Rotation paths and how fast each direction turns (degrees a step)
Each turn is a multiple of 5 degrees from 10 to 175, or 0.
Each row of a path follows its step; steps can be skipped.
Rotation 1:
step 0: [-2.09, -0.74,  1.29,  0.24, -0.16,  0.13,  0.13,  0.26,  2.13,  1.69,
  2.97, -0.14, -0.52, -2.26,  0.30, -0.57, -0.14,  0.21, -1.28, -0.19,
  3.13,  1.36,  0.09,  0.16,  0.72, -1.04, -0.15, -0.78,  0.60, -0.32,
  1.42,  1.59, -2.47,  1.28, -0.10, -1.55,  0.35, -0.56, -1.32,  1.09,
  1.19,  1.89, -2.03,  0.79, -1.72,  0.11, -1.69, -0.54,  0.40, -0.32,
  0.53,  0.55, -0.72, -0.12, -0.85, -0.74, -2.42,  1.83]
step 4: [ 0.12,  1.06,  0.54, -0.42,  0.38, -1.24, -1.92, -0.38, -0.80,  1.38,
  1.78,  0.20, -1.95,  0.01, -2.01,  1.32,  1.29, -1.33,  0.02, -0.10,
 -0.13,  0.14, -0.19,  1.59,  1.53,  0.79,  2.61, -0.14, -1.79,  0.66,
  0.35,  1.25, -0.12, -2.22, -1.20,  0.91,  0.05, -0.89,  1.12,  1.01,
  1.14, -0.19, -1.90, -0.78, -0.49, -1.39, -1.43,  1.79,  0.83, -0.44,
 -0.13, -0.26,  2.84, -0.55, -1.33, -1.47,  2.32, -2.17]
step 6: [ 0.61,  0.56,  1.71,  0.17, -0.02, -0.25, -0.62,  0.65, -0.43,  1.06,
 -1.22, -1.81, -1.91,  0.19, -2.14, -1.44, -0.58, -0.68,  0.28, -1.45,
  1.72, -1.58,  1.62, -1.42, -0.95, -0.75, -0.11,  0.83, -0.67,  1.14,
 -1.28,  0.75, -1.59,  0.17,  0.76, -0.62,  0.05,  1.03,  2.70, -1.89,
  0.64,  0.57, -0.10, -0.09,  0.06, -1.61, -3.31, -1.13,  0.50,  2.10,
  1.11,  0.49, -1.46, -0.47, -1.67,  0.27, -2.72,  0.74]
step 7: [-1.18, -0.90,  0.39,  0.37,  3.37, -1.06,  1.21,  0.03,  0.75, -0.94,
  1.80,  0.83,  0.49,  0.45, -0.19, -1.18,  2.07,  0.10,  0.41,  1.03,
 -2.50,  0.53, -2.06, -1.14, -0.66, -0.60,  1.24,  1.14, -0.24,  2.04,
  2.20, -0.06, -1.53,  0.70,  0.72,  1.53, -0.07, -0.88,  1.56, -0.50,
  1.24,  2.03,  0.91, -0.69, -0.76, -1.05,  2.32, -0.97,  2.40, -1.35,
 -1.30, -0.18, -0.52,  0.06, -0.21, -1.56, -0.75, -0.19]
step 8: [-0.57, -1.38, -0.47, -1.00, -1.14, -0.83, -2.20, -1.19,  0.97,  1.62,
 -1.18,  0.54,  1.96,  1.66, -1.18,  1.66, -1.47,  1.43, -2.40, -1.39,
  2.04,  2.02, -0.82,  0.80,  0.22,  0.65,  0.88, -0.34, -1.90, -1.32,
 -1.59, -0.50, -3.50,  1.24, -0.42, -0.23, -0.53, -0.51, -1.39,  0.33,
  1.61,  0.14,  1.08, -0.91, -0.68, -0.43,  1.21,  0.05, -0.31,  0.57,
  1.40, -1.01, -1.62,  0.23,  0.23, -1.43, -0.34,  0.17]
step 9: [-1.13, -0.04, -0.96, -0.20,  1.17, -0.68,  0.59, -1.02, -0.43,  0.83,
  0.53,  0.56, -3.21,  0.50, -0.47,  2.05,  0.22, -1.23,  1.41,  1.89,
  0.65,  1.29,  2.71, -2.09,  0.58,  1.29,  1.65, -0.15,  0.60,  1.91,
 -0.12, -0.97, -1.26,  3.57,  0.13, -1.03,  1.23, -1.53,  0.23,  0.23,
  0.00,  0.17, -2.18,  1.51,  1.00,  1.48, -1.19,  0.68, -0.08,  0.05,
 -0.12,  1.97, -0.04, -0.30,  0.45,  0.63,  0.94, -0.92]
step 11: [-0.76, -2.38,  1.62, -0.52,  0.28,  2.07, -0.98,  0.15, -0.73,  1.91,
  2.19, -1.53,  0.10,  0.19, -0.45, -1.72, -1.47, -0.45,  0.12,  0.75,
  1.51, -1.97, -1.90, -1.71, -0.10, -2.89,  0.65, -1.26, -1.52,  1.03,
 -0.48,  0.16, -0.60, -0.08,  0.11, -2.13, -0.49, -0.57, -0.13, -0.37,
 -1.91,  0.19, -1.27,  0.99, -1.94,  0.78,  0.38,  0.06,  0.45,  0.76,
  2.22,  0.39,  0.31,  2.13, -0.75, -1.03,  1.82,  0.12]
step 18: [-0.43,  0.54,  0.66,  0.46,  1.15,  1.56,  0.86, -0.38,  0.11,  2.60,
 -0.90, -0.51, -1.93, -1.94,  0.69, -2.22,  2.12,  0.12, -0.98,  0.63,
 -2.02,  0.50, -0.28, -1.35,  0.59,  0.60,  1.19, -0.64, -1.13,  1.43,
 -0.01,  2.23, -0.11,  0.50,  0.46, -0.32, -1.31,  0.19, -0.21,  0.26,
 -0.81,  2.20, -1.50, -1.51,  1.50, -0.26, -1.46, -0.79,  3.59, -0.83,
  0.41,  0.07, -0.06, -2.37, -0.60, -0.40, -0.71, -1.66]
step 23: [ 0.81, -0.03,  0.08, -2.32,  1.91,  0.75, -1.84,  1.91,  1.18,  1.28,
 -0.13,  1.50, -2.09, -1.62,  2.01, -0.72,  0.78,  0.07,  1.23, -0.30,
  0.83, -0.73, -0.60, -1.81, -1.03, -0.85,  0.38,  0.59, -1.41,  0.36,
  1.71,  0.59, -0.83,  0.21, -1.12, -0.98,  2.60, -0.74,  1.58,  0.55,
  0.47, -1.16, -1.76,  1.03,  0.06, -0.38,  0.07,  1.97,  2.27,  3.19,
 -1.03,  0.54, -0.61, -0.69, -0.02, -0.47,  0.71,  0.68]
step 28: [ 0.54, -1.46, -2.37, -1.03,  0.51,  0.55,  0.09, -1.10, -1.55,  0.16,
  0.66,  0.79, -0.83,  1.90, -2.72,  0.68, -1.08,  0.61,  3.21,  0.10,
  0.73,  1.26, -1.98, -1.55,  0.91, -1.47, -1.16,  1.29, -0.99,  0.25,
  1.57, -2.80,  0.48,  1.11, -0.39, -1.69,  1.79, -0.27,  1.11, -1.43,
 -0.35, -0.47,  1.40,  1.52,  0.06, -1.27,  1.09,  0.72,  1.35, -0.23,
  1.05, -0.92,  0.18, -0.21,  0.37, -1.36, -1.21, -0.45]
[-0.09,  0.37,  0.32, -0.13,  0.33, -0.34, -0.84,  0.18, -0.07, -0.41,
  0.10, -0.14, -0.58,  0.30,  0.16, -0.30,  0.41,  0.37, -0.03, -0.11,
 -0.61, -0.16, -0.40, -0.14,  0.15,  0.21, -0.01, -0.37, -0.46,  0.11,
 -0.76, -0.21, -0.26, -0.13,  0.04, -0.61,  0.20,  0.18,  0.03,  0.04,
 -0.08, -0.09, -0.29,  0.07, -0.24,  0.54, -0.42, -0.01, -0.03, -0.53,
  0.48,  0.28,  0.12, -0.11,  0.11,  0.02, -0.06,  0.03]  155
[-0.42,  0.16, -0.34, -0.19,  0.40,  0.08, -0.10, -0.29,  0.24, -0.51,
  0.23, -0.42,  0.07, -0.60,  0.22,  0.11,  0.00,  0.41, -0.25, -0.21,
 -0.07, -0.15,  0.09,  0.18, -0.38,  0.48,  0.39, -0.17, -0.29,  0.05,
  0.08,  0.02, -0.14, -0.56,  0.48,  0.36, -0.82, -0.09, -0.15, -0.55,
 -0.20,  0.15,  0.17,  0.05,  0.44, -0.34,  0.12,  0.42,  0.35, -0.27,
 -0.15, -0.06,  0.13,  0.01,  0.69, -0.06,  0.31,  0.03]  130
[ 0.02,  0.44, -0.18,  0.03,  0.07,  0.43, -0.01, -0.02,  0.00,  0.51,
  0.13,  0.11,  0.20, -0.18, -0.37,  0.34, -0.13,  0.09,  0.54, -0.25,
  0.00, -0.31, -0.18,  0.04,  0.47, -0.04,  0.23, -0.15, -0.02,  0.33,
  0.21, -0.40,  0.40, -0.29, -0.10, -0.62, -0.01, -0.43, -0.09,  0.09,
  0.01, -0.40,  0.07, -0.51,  0.34,  0.02,  0.05,  0.61, -0.02,  0.33,
  0.22,  0.69,  0.90,  0.13, -0.03,  0.16, -0.13,  0.55]  60
[-0.01, -0.08, -0.45,  0.03, -0.06,  0.16, -0.15,  0.49,  0.01,  0.76,
  0.30, -0.36,  0.08, -0.42,  0.08, -0.28,  0.10,  0.26, -0.12, -0.54,
  0.41, -0.07, -0.46,  0.07,  0.14,  0.08, -0.16, -0.25,  0.17,  0.00,
 -0.50,  0.44, -0.19,  0.40, -0.22,  0.32,  0.87,  0.06,  0.03,  0.01,
 -0.54,  0.31,  0.59, -0.11,  0.26, -0.05,  0.27,  0.21, -0.06, -0.08,
  0.30, -0.13, -0.10, -0.25,  0.58,  0.37, -0.18, -0.22]  140
[ 0.42, -0.19, -0.47,  0.08,  0.25, -0.34, -0.13,  0.35, -0.39, -0.58,
 -0.09,  0.43,  0.17,  0.13,  0.41,  0.09, -0.06, -0.04, -0.05,  0.25,
  0.34, -0.44,  0.02,  0.42,  0.52, -0.03, -0.02,  0.21,  0.09,  0.21,
 -0.41, -0.10, -0.52, -0.10, -0.37, -0.09, -0.61, -0.08, -0.44, -0.09,
 -0.36,  0.04,  0.38, -0.20,  0.23,  0.09,  0.13,  0.24, -0.21, -0.03,
 -0.16, -0.57, -0.02, -0.16, -0.43,  0.07, -0.86,  0.38]  155
